In the data rows, 128 means zero.
Here are some numbered points:
array([149,  87, 125, 147, 105, 154, 170,  97, 190, 114,  97, 146, 150, 145, 100, 103, 140, 148,
       147, 118, 229, 132, 162, 145, 116, 121, 153, 104, 109, 113, 139, 167]) 0
array([116, 120, 101,  97, 121, 126, 116, 104, 131, 114, 112, 137, 138,  58, 122, 115,  93, 149,
       148, 133, 176,  95, 125, 160,  67, 153, 132, 107, 131, 103, 135, 140]) 1
array([136, 115, 131, 167, 136, 132, 157, 151,  85, 161, 139, 115, 156, 143, 140, 166, 215,  69,
       150, 146, 123, 155, 181, 138,  47, 186, 124, 116,  93, 106, 148, 137]) 2
array([159, 123, 106,  73,  99, 120, 114, 129, 156, 135, 133, 148, 137, 130, 119, 154, 176, 137,
       151, 121, 192, 131, 130, 139,  80, 156, 136, 108, 124, 130, 168, 132]) 3
array([111, 144, 128, 117, 152, 111, 141,  79, 126, 164, 170, 149, 125, 168, 150, 162,  96, 123,
       155, 132, 164, 134, 160, 133, 162, 184, 132, 125, 121, 142, 124, 129]) 4
array([ 71, 104, 160, 168, 140, 151, 166,  91, 136, 133,  82, 168, 130, 125, 113,  89, 150,  88,
       158, 106, 128, 156, 117, 139,  87, 137, 157, 126,  92, 144,  92, 188]) 5
array([134, 104, 138, 107, 104, 125, 142, 150,  84, 109, 118, 142, 129, 136, 102,  78, 147, 120,
       138, 123,  56, 155, 133, 114,  75, 147,  92, 124, 117, 106, 145, 137]) 6
array([141, 102, 129,  61,  88, 107, 132, 129, 133, 162, 136, 167, 133, 114, 145, 146, 116, 134,
       136, 145, 164, 120, 115, 137,  86, 109, 143, 110,  91,  91, 142, 130]) 7
array([144, 139, 128,  98, 145, 135, 143, 133, 168, 108, 110, 161, 129, 152, 110, 114, 178, 128,
       153, 128, 203, 143, 133, 137,  98, 179, 144, 104, 128, 144, 146, 159]) 8
array([159,  82, 144, 103, 127, 139, 166, 116, 145, 140, 139, 171, 129, 167, 137, 127, 131, 124,
       143, 114, 108, 146, 109, 149, 120,  79, 149, 141,  87,  92, 123, 154]) 9
array([ 92, 109, 123, 156, 154, 142, 138,  46, 145, 144, 136, 172, 115, 168, 119, 127, 131, 105,
       113, 114, 146, 146, 136, 132, 174,  98, 134, 128, 101, 130, 123, 134]) 10
array([171, 120,  99, 118, 117, 112, 173, 141, 171, 121, 143, 156, 112, 143, 126,  93, 147, 120,
       133, 129, 135, 160, 156, 126, 142, 141, 108, 121, 108, 143, 140, 143]) 11
array([ 57, 148, 128, 181, 161, 127, 129, 106, 176, 133, 132, 120, 148, 105, 123, 129, 137, 152,
       117,  98, 158, 162, 124, 139, 175, 183, 146, 135, 121, 166, 138, 136]) 12
array([138,  97, 138, 150, 125, 125, 104, 109, 152,  92, 130, 119, 127, 165, 107,  97,  87, 140,
       132, 127,  66, 174, 121, 132, 106, 136,  86, 129, 176, 206, 120, 150]) 13
array([ 88, 114, 104, 126,  94, 109, 100, 125, 172, 124, 120, 146, 149,  92, 140, 160, 101, 148,
       108, 139, 196, 111, 128, 141, 108, 142, 129, 116, 148, 129, 145, 125]) 14
array([199, 102, 126, 107, 114, 110, 147, 169, 115, 114, 168, 145, 122, 141, 123,  79, 123, 145,
       120, 142,  80, 155, 105, 128, 158, 148, 117, 122, 131, 103, 138, 148]) 15
array([122, 109, 100, 131,  98, 119, 129, 143, 128, 146, 125, 163, 122, 124, 130, 132, 120, 119,
       107, 116, 190, 121, 137, 146, 130, 110, 122, 105, 100, 117, 137, 115]) 16
array([145, 136, 101, 116, 110, 105, 159, 177, 128, 123, 155, 125, 103, 128, 142, 161,  92,  94,
       113, 149, 181, 145, 160, 150, 151, 159, 126, 118, 132, 157, 152, 146]) 17
New points follow, each followed by the numbers of its two nearest points above by angle, nearest first.
array([142,  89, 144, 105,  87, 115,  99,  82, 170, 129, 124, 127, 102, 169, 114, 156,  93, 135,
       129, 121, 128, 128, 155, 154, 101, 106, 116, 120, 171, 184, 114, 126]) 13 14
array([106,  98, 138, 128, 100, 115, 162,  98, 152, 121, 152, 162,  80, 167,  98, 137,  84, 122,
       124, 147, 160, 155, 136, 144, 143, 127, 137, 123, 135, 121, 123, 141]) 10 4
array([180,  75, 133, 163, 122, 121,  56, 123, 160, 130, 132, 108, 141, 167, 101, 131, 108, 161,
       129, 107,  33, 149, 128, 135,  91, 101,  89, 128, 154, 190, 130, 105]) 13 6
array([127,  88, 103,  69,  85, 118, 153, 121, 149, 145, 131, 160, 140, 103, 151, 150, 115, 123,
       156, 135, 190, 131, 139, 154,  80, 106, 140, 122, 114,  86, 131, 130]) 7 3
array([ 92, 118, 133, 157, 160, 141, 144,  96, 144, 107, 108, 144, 125, 100,  94, 105,  91, 131,
       144, 143, 211, 125, 149, 169, 126,  97, 161, 128, 122, 116,  95, 147]) 0 1
array([101,  92, 138, 140, 111, 113, 139,  88, 142, 161, 165, 148, 152, 129, 115, 151, 161, 133,
       141,  84,  43, 145, 124, 116, 118, 196, 111, 120, 175, 167, 129, 124]) 13 6
array([152, 139,  94,  68,  81, 113, 113, 145, 157, 114, 129, 156, 132, 101, 153, 138, 146, 124,
       141, 139, 204, 113, 136, 157,  78, 143, 121, 102, 105, 162, 140, 152]) 3 7
array([154, 126, 103,  91,  87, 124, 182, 184, 176,  97, 165, 137, 158, 117, 169, 111, 131, 148,
       155, 153, 160, 153, 125, 177, 129, 109, 121, 120, 115, 135, 148, 149]) 11 17
array([162,  84, 130,  64, 107, 145, 139, 101, 135, 134, 152, 146, 132, 184,  79,  39, 199, 166,
       157, 124, 155,  79,  88, 158, 136,  81, 144, 110,  87,  81, 138, 152]) 9 0
array([ 71, 133,  99, 108, 142, 127, 117,  78, 118, 116, 111, 152,  97, 102, 129, 102,  85, 114,
       140, 141, 216, 140, 127, 135, 120, 132, 143, 113, 136, 128, 120, 161]) 1 14
array([116, 143, 142, 116, 110, 134, 128, 135,  90, 149, 123, 127, 169, 145, 128, 174, 219,  87,
       159, 122, 153, 144, 158, 166,  47, 206, 139, 124, 107,  99, 169, 134]) 2 3
array([164, 120, 118, 106, 137, 133, 118, 131, 175, 141, 102, 142, 140, 163, 127, 127, 179, 134,
       150, 110, 208, 162, 135, 131, 135, 181, 145, 106, 100, 133, 136, 144]) 8 3
array([120, 164, 110, 207, 145, 129, 143, 127,  87, 159, 151, 143, 182,  42, 184, 145, 171, 101,
       116, 106,  76, 113, 110,  99, 117, 185, 113, 121, 104,  88, 147, 122]) 2 12
array([110,  86, 127, 193, 144, 126, 196, 162, 191, 141, 134, 137, 190, 125, 165,  95, 145, 163,
       105, 105, 128, 169, 142, 144, 192, 127, 153, 148,  80, 117, 110, 119]) 12 11
array([135, 108, 128,  80, 130, 117, 128, 100, 134, 172, 185, 155, 106, 169, 140, 181, 131, 125,
       138, 130, 169, 107, 145, 156, 129, 154, 132, 119, 122, 100, 134, 113]) 4 7
array([142, 100, 145, 134, 100, 126,  91, 106, 138, 125,  97, 140, 113, 201, 119, 127, 134, 139,
       151, 148, 191, 156, 164, 148, 115,  70, 163, 114, 130, 105, 115, 145]) 0 9
array([ 90, 164, 110, 208, 125, 121, 171, 127, 145, 154, 134, 161, 190,  32, 192, 138, 153, 131,
       123, 104, 139, 160, 120, 115, 170, 191, 136, 120, 105, 116, 133, 115]) 12 14
array([127,  94, 123, 233,  97, 153, 126, 179, 139, 117, 113, 128, 185, 103, 121,  88, 148, 174,
        98, 122, 105, 153, 125, 113,  72,  97, 137, 120,  99, 114, 135, 103]) 6 2
array([106, 121, 101, 174, 127, 125, 110, 132, 118, 123, 118, 118, 140,  79, 150, 132,  87, 104,
       118, 130, 147, 139, 134, 146, 143, 189, 146, 118, 102, 144, 117, 155]) 12 17
array([130, 136,  90, 154, 137, 114,  92, 158,  97, 117, 139, 118,  97,  79,  96,  88,  96, 108,
       104, 127, 120, 116, 125, 117, 138, 199,  99, 136, 112, 161, 160, 106]) 17 12
array([148, 101,  82,  46, 116, 108, 141, 150, 188, 118, 154, 154, 133, 135, 110,  44,  90, 213,
       112, 104, 128,  69,  61, 142, 165, 209, 117, 109, 123, 176, 139, 149]) 15 11
array([144, 100,  97, 115, 135, 115, 165,  82, 162, 141, 170, 161, 121, 142, 144, 125, 144, 122,
       127, 118, 150, 149, 148, 141, 208, 105, 139, 137, 100, 112, 130, 121]) 10 11
array([ 81, 140, 117, 167, 134, 120, 148, 119, 124, 108, 134, 119, 147, 127, 151,  89,  95, 130,
       128, 145,  97, 162, 122, 145, 196, 171, 141, 142, 121,  99, 123, 137]) 12 4
array([188, 117, 118, 120, 171,  97, 161, 131, 126, 156, 178, 145, 110, 128, 143,  95, 149, 123,
       140,  96,  34, 135, 105,  97, 153, 140,  95, 117, 111, 137, 122, 110]) 15 11
array([105, 121, 114, 154, 123, 151, 103, 137, 107, 120, 120, 104, 136, 118, 105,  96, 130, 122,
       134, 133, 158, 129, 117, 154,  99, 152, 133, 112, 108,  83, 149, 152]) 1 2
array([132, 103, 139, 153, 124, 130, 167, 115, 121, 140, 142, 132, 145, 122, 151, 155, 101, 110,
       148, 127, 113, 159, 134, 138, 122, 131, 169, 139, 117,  85, 118, 152]) 9 5
array([ 94, 129, 120, 216, 163, 112, 193, 121, 159, 151, 161, 124, 108,  86, 123, 110,  82, 110,
       148, 126, 141, 157, 190, 150, 153, 163, 134, 134, 141, 168, 105, 139]) 12 4
